In the rows, zero is written as 128.
The rows of T fall into several groups, and each row is roughly a mix of its group's hidden directions.
T:
[[134 110 112 122 154  92  84 151 117 187 118]
 [133 172 116 146 127 128 150  73  90 120  91]
 [141 122 145 106 140  94 112  99 155  60 130]
 [126  91 118 156 147  99 110 179 127 171 152]
 [152 180 100 129 151  72 123 112 142 111 113]
 [154 143 160 112 127 113 135 146 177 114 186]
 [147 179 151 176 151 116 115 159  96 132 138]
 [118 170 169 134  85 118 136 119 153 120  79]
 [120  86 151 137 114 160 118 163  89  88 155]
 [101 114 138 148 132 169 130 157  86  73 130]
 [ 90 159 112 173 140 107 145 149 156 107 167]
 [ 87 147 164 117  90 100 114 150  98 136  90]
 [111 128 118 107 139 182 167 140 142  74 118]
 [171 148 188 142 149  92 124 101 143 133 133]
 [112 163  93 118 102 151 171 109 139  78 133]
 [107 187 120 130 120 131 151 100 105 147 178]
 [155  89 151 140 138 133 101 170 143 106  78]
 [134 184  97 132  88  94 138  95 125 131 155]
 [ 90  96 101 110 165 114 128 112 147 167 167]
 [114 101 162 139  69 127 119 111 165  97 147]
 [153  90  91 172  96 162 134  98 129 135 112]
 [107 123 137 142 141 106 126 128 159  58 167]
 [133 146  87 115 174  68 115 112 136 118 144]
 [131 138 131 116 118 101  97  71 128 133  69]
 [108  84 171 145  90 171 121 115 116 107 119]
 [117 186 141 144 115  88 136 117 167 103 102]
 [ 87 112 151  77 154 113 118 152 128  82 127]
 [162 123 165 117 167 110  97 152 122 175 148]
 [155 138 165 146  95 149 130 137 130  62 111]
 [132  93 154 120 119  84  86 132 182 137 128]
 [156 174 156 123 100 125 135 116 121 134 191]
 [ 96 101 110 119 164  91 110 140 116  99 178]
 [131 180 101 113 116 130 130  78  89 134  98]
 [173 130 121 127 126  95 134 132 161 194 117]
 [150 122 173  98 126 107 107 136 187 118 157]
 [113 137 149 110 114 155  92  91 154  76 101]
 [138 158 161 145  94 124 151  75 140  87 130]
 [149 123 112  94 161  75  98 114 111  88 131]
 [123 125 109 104 176 165 128 135  92 137  76]
 [112 124 114 132 149 190 172 151 103  99 125]
 [128 205 169 139 126 145 105 122 125 112 131]
 [129 165  69  84 135 106 128 148 151 135 148]
 [112 121 120 115 103 179 183 148 110 152 153]
 [ 77  98 133 106 152  88 113 122 142 101 166]
 [107 115 147  63 150  89 115 135 161 118 117]
 [116 148 116 157 115 164 158 134 146 195 121]
 [116  81 166 116  84 144  93 141 151 127 153]
 [128 178  96 129 127 153 180 132 108 105 158]
 [ 99 101 136 169  72 146 149 116 132  93 139]
 [139 103 100 171 156  77  95 110 113 108 124]
 [143 171 175 145 129 162 129 180 113 128 121]
 [125 102 160 177 136 156 167 156 122 106 159]
 [117  72 157 112 107 123  74 138 151 144 119]
 [166 108 141  99 137 111 102 112 114  62 122]
 [151  64 122 147 118 154 119 152 137 111  84]
 [138  68  89 141 140 102 155 154 113 157 137]
 [107 119 123 152 131 120 117 178  84  88 165]
 [149 119 161 108 145 120 140 201 136 154 112]
 [162 170 144 119 131 101 136 139 149 136 191]
 [156 129  79 155 164 153 151 120 155 149 163]
 [155 177 146 176 120 140  89 102 128 113 111]
 [135 170 164 168 136 147  93 141 108  87 115]
 [145 195 126 155 117 127 136 103 122 169 154]
 [139  72  85 152  97 162 152 113 125 140 121]
 [158 138 126 203 136 130 100 131 100 110 116]
 [104 124 165 136  94 166 152 107 179 149 114]
 [130 113 166 104 114 178 135 175 143 114  95]
 [105 138  88 173  84 125 146 121  87 139 148]
 [189 118  84 106 166 129 120 105 114 146 127]
 [123 112 131 194 115 114 160 153 127 125 174]
 [128 139 122  80 163 152 141 121 158  89  85]
 [141  82 145 107 125 139 102 146  78  84 141]
 [141  93 156 107 152 113 119 191 142 124  96]
 [124 139 143 167 115 172 172 120  83 108 147]
 [108 156 146  67 141  98 149 141 144 160 153]
 [108 119 152  98 133 102 126  81 187 109 124]
 [110  69 128  86 139 136 108 129  91 160 142]
 [139 181 110  96 142 149 137  91  91 127  95]
 [116  84 138 131 143 140 124 129 144  70 178]
 [133 172 107 171 136 125 176 104  90 118 124]
 [142 174 120 169 111 152 154 125  99 164 160]
 [116 114 113  95 112 120  72 107 113 161  85]
 [129  72 153  97 136 142 117  98 153  87 149]
 [126 130  89 145 134 101 164 122 100 173 173]
 [149  79  94 111 117 110 155 126 153 179 122]
 [136 154 125 166 116 168 165 117 180 154 126]
 [ 98  88 125 145 129 159 128 169  93 128 174]
 [127 163 186 109 134 151 105 162 139  98 104]
 [119  88 105  96 150 140 123 119 108 194 139]]

Here is one row of each group, with its name. Which group are the others in?
[133  99 156 153 102 196 148 135 144 112 143]
B
[131 128 130 177 142 150 158 151  72 146 157]
J
[123 115  98 134 151  65 100  82 132 118 135]
E

[178 142 121  97 130 104 104 122  84 129  84]
B
[114  96 144  80 141  86  95 113 114  89 132]
B
[ 99 139 185 139  78 138 132 138 139  98 103]
B
[132 127 128 132 113  82  84  86 121 159  87]
J
[127 167 103 169 104  92 154  82 116 118 118]
J
[163 161 128 102 195 116 126 139 117 155 117]
J
[109  89 157 105 107 162 105 105 141 100  84]
J
[112 194 174  89 128 134 116 123 146 122 132]
E
[ 95 120 138  53 128 127 159 142 147 142 143]
E
